(in the rows, 128 means zero)
Named turns come first, each shown by rows before and after it. Which turns, in which order, take the first row of each pair that follows to the second? Write the first one first, as in the answered first pair.
T (before |-> after):
[136 146 103 118 114 137 118  96 137 114 143 135 121 145 139 130 133 105
 103 112 120 122 150 118  89 106 122] |-> [115 129 120 124 123 133 129 111 112 141 116 145 148 137  76 140 122  94
 107 129 140 127 131 123 119 101 128]
[127 124 142 134 128 122 128 138 119 131 128 121 139 122  92 110 136 132
 155 120 128 144 153 137 137 108 125] |-> [155 141 139 119 134 128 127 108 141 123 142 132 126 147 149 117 149 131
 129 125 122 119 143 116 104 128 119]
[ 92 112 129 121 148  96 138 157 131 152 110 134 117  96 100 124 137 119
 132 135 146 133  86 121 129 130 160] |-> [104 123 106 116 127 105 117 152 163 113 138 116  90 105 162 107 145 135
 145 109 122 131 114 135 103 130 151]
G (before |-> after):
[152 129  80 117 137 158  88 109 132 110 131 152 136 146 173  80 114 150
  99 121 125 110 133 116  99 141 114] |-> [138 133 118 128 146 155  84 136 132 111 139 148 134 139 152  67 109 146
 134 114 114 128 162 111  86 111 104]
[119 124 140 127 124 127 129 142 132 145 128 148 135 132 119 139 116 117
 122 148 142 129 122 130 120 125 125] |-> [122 123 126 118 118 129 130 133 130 142 128 144 133 139 136 140 118 124
 106 146 138 120 111 133 119 143 126]
[116 110 100 116 134 114 151 135 120 119  93 128 154  96  72 160 143 127
 101 143 159 118  84 134 165 164 145] |-> [137 128  61  99 114 126 135 108 144  79 118 111 127 109 148 152 160 144
 102 119 138 111  97 145 146 181 139]
[152 136 111  95 136 120  95 156 177 118 175 129 140 150 155 147 179  95
 132 136 108 152 190  93 100 182 112] |-> [136 132 148 107 153 113 100 176 164 136 169 134 155 137 110 146 172  85
 152 138 114 164 198  88 104 156 116]
V (before |-> after):
[109 177 146 101 134 132 147 124 139 136 128 135 125 146 148 157 107  91
 108 174 106  89 103  73  92 129 169] |-> [ 66 143 133 123 100 131 129 168 129 125 123  94 125 112  97 123  95 111
 183 132  86 136 144 130 120  86 176]
[149 138 164 130 112 108 102 154 109 100 134 123 167  78 149 117 147  94
 163 130  58 161 172 106 134  86 120] |-> [180 158 142 114 115 116 107 118 121  92 140 136 153  90 207 131 161  94
 129 138  60 130 145  97 113 119 113]
[156 162 169 120 146 134 152 156 124 111 146 150 118 108 110 151 105  90
 116 156 164  89 103  80  71 106 135] |-> [120 136 118 133  94 129 128 187 120  76 151  98 111  69 109 122 116 132
 180  97 137 130 141 149 105  81 141]
[127 118 144 111 137 128 146 124 118 156 128 159 151 133  87 138 122 110
 116 148 154 135 110 114 148 126 127] |-> [113 108  87 111  95 132 130 127 123 121 134 128 136 115 114 117 133 139
 143 105 140 154 128 161 162 129 135]
Now pairs of rows:
(two turns a pair)
[141 145 132 117 145 128 138 128 136 142 138 152 121 145 148 128 123 116
 104 133 117 116 126 106 108 143 118] |-> [112 120 133 133 134 120 143 145 112 152 116 143 142 125  93 131 112 120
 125 128 130 139 124 124 149 129 127] => V then G
[118 130 131 145 117 121 108 144 132 120 153 108 118 113 143 102 127 143
 163 100 106 155 165 137 105  99 124] |-> [110 107 126 142 137 120 144 130 103 156 110 134 142 108  81 141 119 127
 110 147 156 129  97 130 155 135 146] => G then G
[143 144 149 102 159 148 107 191 101 161  99 126 101 136  68 126 129 124
 162 130 126 131 131 115 101  97 112] |-> [136 124  69  95 117 149 101 170 100 130  92 100  95 118  90 133 143 156
 149 106 129 131 103 163 144 138 130] => G then V
[138 161 170 133 140 132 123 122 146 123 140 135 114 154 143 108 129 110
 136 128 110 128 166 105  86 108 112] |-> [142 163 152 133 133 132 119 113 152 115 143 130 110 152 159 110 135 121
 132 121 103 125 163 106  89 114 109] => V then V
[120 149 122 108 119 113 123 103 146 129 123 141 114 134 123 115 110 130
 108 154 140 136 130 135 168 127 112] |-> [120 154 139 110 128 115 120 113 144 134 125 143 112 135 116 107 106 133
 116 159 139 137 136 124 158 116 109] => G then V
[123 152 158 142 128 124  93 148 129 122 141 124 115 122  94 120 142 133
 154 108 114 118 143 145 122  97 149] |-> [138 166 157 136 132 126  91 133 136 119 147 134 108 129 115 123 147 130
 147 108 113 110 141 131 105 105 143] => V then G
[132 128  78 118 101 122 145  90 101 120 110 126 152 126 130 146 144 124
  64 160 151 116  89 139 162 181 149] |-> [124 144  80 122  77 129 102 115 135  80 146  92 117 126 182  97 155 147
 136 106  99 152 165 158 124 129 131] => V then T
[110 114  97 133 143 122 142 121  98 142 125 121 145 115 103 132 115 119
 117 157 162 136  99 126 147 133 123] |-> [113 121  67 125 117 126 129 115 117 111 140 104 123 111 153 115 126 139
 131 127 141 137 115 147 138 138 122] => V then G
[109 114 163 134 141 116 127 173 121 141 122 134 134 118  88 117 111 116
 174 136 126 142 151 116 126  91 122] |-> [127 138 158 127 139 119 118 153 146 117 149 133 115 134 148 107 124 119
 168 130 103 134 165 104  89  98 110] => T then V
[155 151 149 113 144 112 142 119 101 127  86 137 125 152 147 156 144 116
  75 136 143  83 106  89 139 147 120] |-> [154 168 132 117 120 120 114 126 129  91 112 111 100 153 197 129 154 134
 111 100 112  98 149 105 109 124 113] => V then T
[143 150 134 116 131 130 122 105 144 126 143 136 127 153 177 132 142 128
 102 141 130 102 115 104  91 156 123] |-> [124 148 184 133 150 123 118 146 133 146 147 133 134 152 121 118 123 114
 141 144 129 126 145  93  92 107 115] => G then G
[149 141 110 130 115 135 114 100 132 112 132 110 118 120 157 117 133 139
  88 135 119  92 116 135 118 167 128] |-> [136 133 166 139 146 131 126 118 116 147 121 130 134 120  92 122 113 115
  90 159 136  99 114 107 123 142 129] => G then T
[ 92 116 124 148 133 115 184  83 112 140 143 161 130 149 122 130 113 133
 100 162 141 117  74 137 190 153 141] |-> [ 77 109 112 159 102 113 154 121 123 107 163 124 114 129 127  92 114 154
 164 114 107 158 136 179 180 106 137] => T then G
[130 128 152 101 133 123 100 138 142 142 106 114 117 153 123 111 140 131
 164  95  77 158 160 131  88  76 104] |-> [142 136 142  93 135 125 101 124 149 133 114 117 109 163 155 113 142 135
 150  95  73 145 154 126  77  87  99] => G then T
[128 122 107 120 130 128 149 125 120 151 114 151 126 138 114 155 123 119
  72 157 142 112  95 126 154 163 148] |-> [112 126 169 134 148 122 138 165 117 173 127 152 137 143  74 141 107 109
 115 160 135 137 132 105 134 107 141] => G then V
[150 165  84 101 133 119 120 118 125 105 134  93 110 127 185 110 145 113
 143 137  72 144 150 159 116 126 129] |-> [120 139 142 125 162 107 136 156  93 156 103 111 149 114  83 121 112  89
 158 169 101 156 144 141 148  93 139] => G then G
[136 126 163 142 120 132 107 164 140 127 159 139 100 131 126 104 105 117
 156  85 122 133 159 117  94  90  93] |-> [139 109  80 128  82 132 112 139 134  99 149 117  96 117 158 112 118 145
 131  74 123 125 124 160 131 138 112] => G then V
[139  85  41 138  87  99 147 140 130  91  75 107 148 126 127 139 136 128
 134 120 138 125 120 174 179 137  82] |-> [179 119  66 119 114 107 151 108 156  84 100 136 131 167 190 149 141 106
  96 143 132  88 111 128 127 153  65] => V then G
[149 118 138 139 113 145 148 133 157 109 142 116 103 113 110 156 124 145
 152  99 142 129 154 123 143  89 127] |-> [149 114 140 144 127 140 161 127 146 125 128 131 115 113  83 171 120 136
 127 119 153 120 131 114 158 106 131] => V then T
[128 122 107 120 126 116 149 115 114 145 120 144 128 138 125 144 138 129
  76 150 152 107  86 128 139 157 129] |-> [130 135  95 119 107 118 118 124 143 110 150 117 102 134 176 116 146 152
 122 107 113 126 135 144 109 131 113] => V then T
[130  93 124 134 118 146 129 146 113  90 111 126 160  93 132 140 143 139
 184  83 140 148 100 177 162 103 161] |-> [143 113 192 141 161 142 141 152 111 132 114 165 168 115  99 149 125 105
 174 125 150 133 104 119 132  85 148] => T then V
[160 149 144 111 161 132 149 113 119 127 143 157 129 134 124 166 127 102
  91 159 160  81 109 102 126 164 127] |-> [128 134 176 132 152 126 129 165 113 130 153 124 131 107  69 132 114 103
 177 119 140 131 170 124 128 102 121] => G then V
[138 113 131 122 105 103 146  90 145 107 143 104 120 120 137 140 142 165
 111 116 118 135 120 139 118 143 144] |-> [124 112 169 136 117 100 140 116 134 121 138 102 130 113 102 129 127 153
 139 115 115 153 140 130 116 104 145] => G then G
[151 104  72 119 100 128 138 141 151 105  90 111 141 123 119 123 115 129
 129 124 125 125 129 146 123 176 131] |-> [136  97  92 124 100 124 137 161 140 115  85 105 150 116  84 125 105 127
 153 124 129 144 141 148 134 157 135] => V then V
[113 122  61 123 103 131 162 147 118 113 124 105 119 104 105 113 142 159
 128  88 134 156  98 183 146 120 136] |-> [114 117  79 128 117 131 178 144 104 137 109 126 130 106  76 127 133 144
 104 111 150 145  75 164 153 128 139] => T then T
[140 137 131 123 146 125 149  96 131 132 127 158 134 151 145 148 150 111
  82 148 140  96  98 106 112 154 128] |-> [103 102 112 139 127 115 149 128 108 137 107 130 156 113  73 142 140 120
 115 131 151 131 101 148 163 136 143] => V then G
[123 110  58 155 169  92 134 105 145  96 138 104 141 143  86 135 132 147
 112 117 124 123 137 167 174 141 126] |-> [146 134  71 148 184  95 137  83 163  91 153 118 131 171 134 137 140 140
  94 123 119 107 138 142 138 154 120] => V then G
[104 125 147 143 120 140  85 161 146 126 128  99 118 136 118 116 130 112
 157 107 120 146 140 124 115 105 118] |-> [116 136 155 138 131 145  87 146 154 129 134 109 112 148 142 121 134 107
 142 118 114 136 137 105  94 111 113] => V then G
[ 90  88 128 138 125 109 144 127 115 138 113 125 182 116  97  65 104 122
 131 134  97 143 136 103 119 106 120] |-> [ 98  87  83 126 105 110 147 103 118 122 105 123 183 111 123  70 116 135
 105 135 104 124 104 119 131 146 128] => G then V
[ 91 123 144 164 143 121 129 136 102 135 120 159 142 129  74 121 145 132
 146 105 129 156 149 110 127 100 145] |-> [109 141 159 158 148 125 122 127 115 129 140 166 132 140 112 112 146 127
 146 108 119 151 159  91  95  91 132] => T then G
[111 126 141 127 142 128 123 150 120 127 129 104 145 124  93 122  98 142
 146 121 100 143 147 123 119 115 138] |-> [124 123 101 119 135 126 132 124 114 122 115 111 149 129 114 142 110 151
 101 131 111 117 105 127 134 169 148] => G then G
[118 101 142 120  99 114 162 127 112 159 137 146 152 112 111 151 105 122
 117 136 152 132 123 114 142 122 137] |-> [131 123 150 107 109 116 153 116 135 146 158 152 136 130 159 147 113 116
 108 135 139 118 130  88 102 120 126] => T then V
[125 110 176 141 139 120 115 133 108 145 116 127 138 121  86 136 135 111
 137 129 131 137 110 133 147 132 112] |-> [149 140 181 128 147 128 105 122 136 127 138 132 116 142 148 125 144 116
 132 126 116 122 128 115 106 137  99] => T then V
[141 121 128 116 132 118 142 111 131 140 108 157 135 142 133 152 139 122
  79 154 141  95 104 116 119 164 134] |-> [104  95 100 133  99 115 130 145 125 121 102 119 142 105  88 135 133 145
 135 115 127 136 132 169 159 138 139] => T then G
[156 139 124 117 139 138 139 108 143 126 137 138 130 141 160 139 130 116
 100 141 132 103 115 104 113 155 122] |-> [132 131 168 137 142 134 118 151 140 136 144 121 129 133 120 117 114 109
 157 128 120 142 166 110 108 100 115] => G then V
[119 138 128 142 120 133 130 163 126 123 122 126 133 123  94 148 118 130
 150 113 109 151 138 118 141  97 107] |-> [132 151 138 132 137 132 139 152 125 139 120 145 133 136  99 161 115 117
 125 135 118 130 124  91 133 108 104] => V then V
[158  99 115 114 123 128 147 123 141 135 126 154  97 129 127 128 160  98
 124 169 126 125 115 114 121 153 128] |-> [142  91 125 128 124 125 144 143 125 145 120 147 109 117  87 125 153  95
 143 165 130 144 129 126 135 133 130] => G then T
[125 110 137 131 135 116 120 128 107 144 111 118 136 141  73 145 133 125
 131 124 141 131 133 147 149 134 132] |-> [131 124 143 135 130 120 103 131 126 127 129 103 119 152 112 123 133 131
 160 106 115 141 167 146 114 111 121] => T then G
[116 125 163 131 139 133 119 158 123 137 135 124 134 122 104 114 117 126
 163 120 115 141 154 132 127 100 128] |-> [129 137 163 126 139 135 113 145 138 125 143 129 127 132 136 114 123 128
 159 118 108 134 157 125 102 106 120] => T then V
[110 129  72 135 132 156 114 108 115 120 153 131 139 148 149 135 186 148
 129  80  82 139 100 149 138 114 167] |-> [ 93 122 120 149 149 152 117 141 105 143 147 132 152 140  95 126 169 131
 158  89  84 159 121 135 142  76 166] => G then G
[156 146 108 123 140 110 106 111 135 125 152 158 126 150 137 136 147 125
 116 157 143 125 127 122 102 135 118] |-> [149 137  84 123 123 115  98 114 135 109 152 142 121 136 147 124 151 141
 138 132 129 132 139 145 110 131 120] => V then V
[113 110 137 130 116 125 125 144 116 126 123 113 122 129  96 106 139 130
 156 117 136 151 155 132 128 119  97] |-> [129 115  94 111 108 128 138 112 123 113 116 118 115 138 122 120 150 139
 117 122 143 123 114 139 141 163 109] => G then V
[105 123 145 136 122 123 110 130 132 152 140 105 122 137 105 113 133 133
 148 118 127 135 146 122 128 101 122] |-> [113 113 135 132 128 120 124 111 123 163 127 124 136 135  95 130 136 129
 110 135 148 116 107 115 144 134 133] => V then T
[118 117 160 143 130 127 129 154 121 137 135 129 128 115 101 114 110 119
 158 126 121 156 152 125 134  87 124] |-> [141 132 174 131 146 130 137 134 124 148 132 153 132 137 115 131 108 104
 124 154 132 133 127  89 113 108 121] => V then V
[139 115  73 114 109 131 142  98 125 111 114 129 132 127 140 142 130 141
  97 135 139 114  85 150 155 181 148] |-> [136 114  64 116 104 128 136 101 133 100 125 119 124 121 157 135 137 150
 104 123 128 119 100 159 154 173 146] => T then T
[134 140 122 115 129 124 115 135 147 109 142 113 124 121 159 120 137 134
 131 119 112 129 144 132 106 123 123] |-> [137 140 155 117 153 123 130 137 133 138 127 131 135 131 124 131 127 115
 114 147 133 122 129 110 105 123 123] => V then G
[135 137 156 126 145 135 124 139 131 131 146 141 115 151 136 127 125 124
 135 131 116 113 150 106  93  99 117] |-> [123 123 148 128 147 128 140 134 115 147 120 151 136 139  96 144 119 116
 108 154 147 105 108 115 127 122 127] => T then G
[135 125 116 115 126 132 157 121 130 145 113 141 131 135 122 153 136 116
  92 151 153 108  92 123 149 152 142] |-> [143 135  94 116 103 139 123 124 157 106 138 120 107 130 180 125 151 134
 124 114 115 121 137 144 120 137 131] => V then T
[103 113 124 124  84 145 107 130 133 151 125 149 157  95  96 138 120 145
 125  95 122 124  96 151 136 176 127] |-> [111 130 174 127 115 148 106 131 134 171 128 175 157 113  90 142 111 122
 116 122 125 113  96 112 111 167 117] => T then V
[153 127 146 103 117 139 128 122 130 127 114 128 140 149 139 120 117 109
 103 136 115 125 115 114 104 147 105] |-> [131 111 157 118 118 134 124 143 117 137 105 114 153 131 100 118 111 110
 129 132 118 143 130 129 124 126 111] => G then T
[102  84 102 123 132 133 127 152 128 149 155 149 151 127 108 152 126 118
 145 110 118 152 159 134 141  87 100] |-> [126 106 119 114 145 140 129 136 147 148 168 157 138 148 145 150 127 108
 132 116 109 135 163 108 110  90  90] => T then G
[158 148 111 116 109 150 121  98 135 116 130 129 123 145 182 120 153 128
  98 122 112 102 105 132 106 181 114] |-> [133 130 152 127 140 147 137 119 101 162 103 146 156 134  92 135 126 103
  91 151 139 109  79 120 141 169 125] => V then G
[109 114 136 135 126 126 117 147 119 133 118 136 134 119 106 130 113 123
 142 125 127 137 137 138 130 106 136] |-> [127 122 106 127 115 132 112 125 134 112 123 130 119 126 153 131 130 140
 132 111 117 124 135 144 118 125 136] => G then T
[119 137 131 139 121 131 127 162 102 107 130 129 110 127 104 113  94 138
 138 112 135 161 159 142 146  99 130] |-> [144 159 132 128 126 135 121 140 124  91 147 135  92 147 162 113 109 137
 124 115 127 144 159 127 113 111 121] => V then G
[123 129  94 120 116 111 120 102 110 108 130 109 153 138 105 141 111 111
 118  99 137 148 107 146 153 107 100] |-> [128 134 109 122 128 111 125 106 108 121 129 114 160 141  93 141 102 100
 120 103 139 148 107 131 156 101 101] => V then V
[119 165 139 120 138 112  99 133 160 116 155 140 107 128 160 123 128 122
 144 115 123 132 158 131  81 116 119] |-> [114 150 104 119 123 113 101 125 159 107 153 127 103 118 164 120 132 137
 148 107 120 135 152 154  98 127 125] => G then V
[112 101  74 140 126 171  99 153 133 133 110 104 126 101 145 123 143 133
 157  95 164 179 120 110 149 130 123] |-> [111 108 128 147 156 172 110 159 121 158 104 129 138 112 108 129 130 111
 150 127 177 170 116  75 140 116 118] => T then V
[147 116 103 119 151 122 167  93 101 152  89 152 152 133 126 177 132 121
  53 160 162  79  42 127 169 188 153] |-> [123 129 217 149 188 122 143 164  99 188 105 153 158 133  54 144  95  90
 140 160 139 128 128  90 132  84 129] => G then V
[121 123 124 142 141 140 126 142 118 136 131 140 137 104 106 123 125 140
 120 149 124 133  89 140 159 123 123] |-> [122 126 130 143 136 146 110 148 135 121 149 127 126 108 130 106 127 146
 151 125 105 147 127 142 137 105 118] => T then G
[117 119 114 131 113 114 143 136 111 125 115 113 130 121 102 136 128 142
 133 117 131 134 121 151 157 132 141] |-> [126 126 104 128 104 115 135 134 121 109 125 106 118 124 132 127 130 150
 131 105 122 134 134 158 142 131 135] => G then G
[129 147 151 123 145 148 126 136 140 123 153 130 108 140 167 119 128 141
 137 113 101 124 158 118  91 118 116] |-> [121 135 122 122 123 147 122 140 138 115 146 109 107 131 169 112 133 152
 145 100  99 133 154 143 112 121 123] => G then V
[138 144 135 130 139 129 144 117 130 141 117 147 137 131 130 130 133 133
  94 153 137 111 108 118 129 143 130] |-> [114 123 117 140 119 127 141 138 118 136 105 124 142 108 101 133 132 147
 122 139 138 132 114 151 164 138 139] => V then G
[126 150 130 113 118 130 135  83 141 107 107 127  93  97 160 137 141  98
 120 145  93 124 125 158 106 130 107] |-> [119 142 157 121 141 124 150  90 114 137  88 141 110  98 113 149 129  83
 117 168 115 125 111 141 119 127 115] => V then G
[132 111  71 115 125 117 107 112 132 111 134 122 103 120 158 119 135 147
 124 109 146 129 107 170 127 166 154] |-> [108  95  92 132 130 118 108 146 122 121 134 112 112 103 105 109 122 144
 159 102 147 156 128 178 145 129 158] => V then V
[118 144  88 134 112 124 139 141 125 112 139 113 116 135 136 136 119 147
  96 108 125 142 143 134 161 154 159] |-> [114 145  91 139 113 118 145 146 118 117 128 117 119 129 124 140 116 146
  98 111 126 142 141 134 172 156 157] => T then T
[152 121 109 119  89 109 158 112 135 132 110 142 144 123 144 157 126 138
  82 145 138 122  92 118 131 148 124] |-> [141 110  86 120  70 106 149 121 138 115 114 122 143 112 145 149 128 154
 105 123 127 140 109 145 145 141 129] => V then V
[124 139 136 118 129 114 112 114 143 127 155 115 118 128 138 123 132 123
 135 113 121 126 164 133 116 116 115] |-> [120 137 156 121 141 108 128 117 122 150 142 126 134 127 100 137 127 110
 127 135 135 123 150 123 129 116 119] => V then T
[128 126 175 126 166 117 151 140 109 172 102 162 151 138  50 155 102  93
 105 187 160 117 114  89 134 125 130] |-> [ 94  94 124 141 114 114 132 169 101 147  97 117 149  98  31 135 104 125
 158 136 143 160 138 154 177 112 139] => G then V
[130  99  89 125 116 129 123 112 141 110 133 123 118 125 163 133 134 140
 117 105 118 142 121 134 133 148 130] |-> [115  89 118 135 132 122 136 129 119 143 117 132 136 117  99 146 123 127
 118 125 140 146 108 131 156 136 136] => T then V
[129 137  92 123 122 129 105 124 145 107 135 119 121 125 158 123 147 137
 120 112 124 135 128 138 133 149 144] |-> [110 122 110 131 132 117 118 138 120 137 113 122 142 114  97 131 130 125
 122 123 143 143 114 141 166 141 147] => T then V
